Where one turn sends some rows of the set: a few examples, then the rows asked
K_13: 64; -341; 285; 234; 253; -68; -170; 115; -34; -152; 238; 72; -321; 143; 17; -40; -25; 59; 112; -123; -376; 213; 183; 94; 88; -292; -55; -171; -120; 279; -71; 25; -9; 103; -105; -128; 59; 30; 29; -287; 189
K_103: -123; -186; 347; 224; 120; 13; -25; 443; 71; -98; 138; -227; -267; 192; -2; -41; 103; -228; -121; 30; -246; 86; 74; 26; 106; -40; -132; -170; -138; 283; -161; 120; 98; 103; -100; 94; 89; -58; 106; -363; 97
K_693: 99; -3; -298; 236; 11; 162; -174; -232; 186; 175; -163; 8; 142; -404; -221; -93; 69; 294; -59; -32; -37; -92; 98; 41; -138; 196; -27; 46; 255; 49; -44; 117; -22; 125; -17; 44; -151; -216; -1; -76; -175
K_865: 129; 101; -171; 243; 12; 110; -187; -122; 202; 159; -190; 76; 166; -462; -226; -78; 89; 142; -95; -29; 24; -210; 18; 51; -33; 198; 183; -42; 154; -22; -120; 188; -12; -15; 99; -3; -83; -232; -32; -47; -134
K_172: 221; 26; -125; -150; -364; -131; -32; -97; 190; 91; 135; 0; -72; -119; 265; -271; -23; -110; 184; -197; -237; 84; -148; -194; -189; 126; -51; -20; 89; -227; -314; 31; 49; 143; 156; -73; 55; -75; 318; 91; -297
K_790: 131; 122; -389; 194; 7; 101; -225; -199; 311; 1; -57; 129; 147; -421; -180; -32; 56; 213; -37; -6; -69; -29; 95; 28; -94; 135; -124; -26; 271; 87; -145; 154; -18; 192; -106; -67; -50; -208; 168; -176; -210
K_794: -123; -203; 193; 206; 180; -45; 27; -92; -234; 6; 224; 17; -201; 4; 139; 161; -205; 61; 118; -248; -106; 157; 324; 238; -5; -222; -13; 161; -174; 250; -229; 183; -93; 144; -212; -112; 76; 19; -127; -200; 381
K_295: 280; -114; 89; -110; 7; 74; 92; -35; 214; 265; -66; 63; -53; 357; -104; -237; 180; 73; -100; -118; 188; -22; -165; -55; -65; 175; -315; 59; 231; 120; 82; -175; -326; -206; -102; -137; 38; 160; 44; -189; -1
K_750: -300; -47; 354; 230; 63; -97; -152; 325; -100; -24; 186; -167; -279; 209; 73; 92; 71; -155; 33; 8; -173; 242; -3; 87; 157; -133; 93; -85; -1; 240; 55; 26; 203; 0; 63; -72; 141; -14; 161; -419; 153
K_705: 213; -59; -152; -141; -344; -102; -9; -234; 97; 160; 123; -3; -79; -121; 266; -269; -70; 21; 235; -255; -238; 120; -85; -160; -254; 103; -61; 72; 115; -223; -266; -9; 17; 166; 134; -65; -4; -59; 235; 144; -254
K_636: -306; -48; 261; 192; 48; 43; 160; 237; -125; 59; 120; -285; -149; 56; 113; 163; -72; -228; -107; -95; 27; 26; 212; 170; 15; 27; -96; 169; -196; 258; -320; 275; 18; 147; -210; 111; 96; -64; -50; -279; 296
K_713: 187; 93; -50; -175; -60; 48; 163; -30; 267; 177; 13; 77; 14; 298; -8; -88; 116; -55; -123; -113; 306; 0; -129; -19; -67; 214; -436; 151; 227; 151; -102; -52; -343; -105; -255; -182; 141; 154; 165; -275; 14
K_29: 161; -12; -86; -133; -372; -91; 53; -209; 37; 249; 65; -67; -39; -162; 276; -245; -85; -38; 193; -279; -139; 33; -93; -135; -242; 164; 40; 126; 55; -269; -296; 48; 11; 110; 184; -17; -8; -79; 150; 195; -203
K_283: -397; -35; 185; 209; 59; -85; -45; -15; -287; 65; 234; -127; -221; 116; 182; 259; -127; 38; 159; -148; -43; 313; 191; 220; 24; -176; 16; 216; 21; 260; -1; 77; 96; 119; -98; -134; 118; 16; 43; -341; 301
K_517: 359; -38; 149; -109; 55; -21; 56; -117; 142; 247; -33; 270; -24; 239; -55; -173; 101; 46; -37; -203; 250; -90; -158; 14; 21; 80; -65; 39; 126; 43; -2; -102; -399; -318; -34; -287; 107; 186; -37; -119; 119
K_745: -224; -93; 242; 217; 124; -144; -210; 78; -162; -75; 281; 20; -292; 159; 129; 154; -56; 23; 188; -101; -219; 348; 107; 146; 120; -280; 63; -23; 31; 257; 60; 1; 126; 65; -21; -222; 150; 39; 153; -400; 214
K_379: -463; 8; 303; 223; -7; -30; 8; 226; -220; 118; 141; -322; -212; 166; 125; 192; -13; -146; 11; -48; 2; 206; 84; 161; 62; -30; 43; 152; -6; 237; -7; 98; 175; 56; -12; 23; 114; -33; 59; -365; 235
K_252: 168; 215; -271; 204; 10; 47; -241; -85; 321; -10; -79; 197; 171; -479; -182; -20; 76; 61; -83; -1; -14; -149; 15; 33; 19; 137; 86; -118; 165; 15; -214; 227; -19; 54; 7; -107; 14; -221; 140; -153; -183
K_430: 270; 167; 8; -168; -18; -43; 118; -116; 201; 158; 43; 280; 41; 175; 40; -23; 39; -81; -63; -202; 369; -59; -122; 47; 19; 105; -192; 132; 119; 77; -184; 15; -412; -224; -183; -329; 210; 174; 91; -199; 139
K_491: 165; 72; -67; -145; -393; -119; 35; -76; 128; 176; 75; -59; -37; -161; 271; -241; -37; -170; 140; -217; -136; 5; -162; -157; -177; 188; 52; 39; 32; -272; -358; 85; 44; 83; 198; -21; 53; -93; 232; 145; -245

K_29 goes to K_491
K_103 goes to K_13
K_750 goes to K_745
Now find these:
K_252 goes to K_790
K_295 goes to K_517

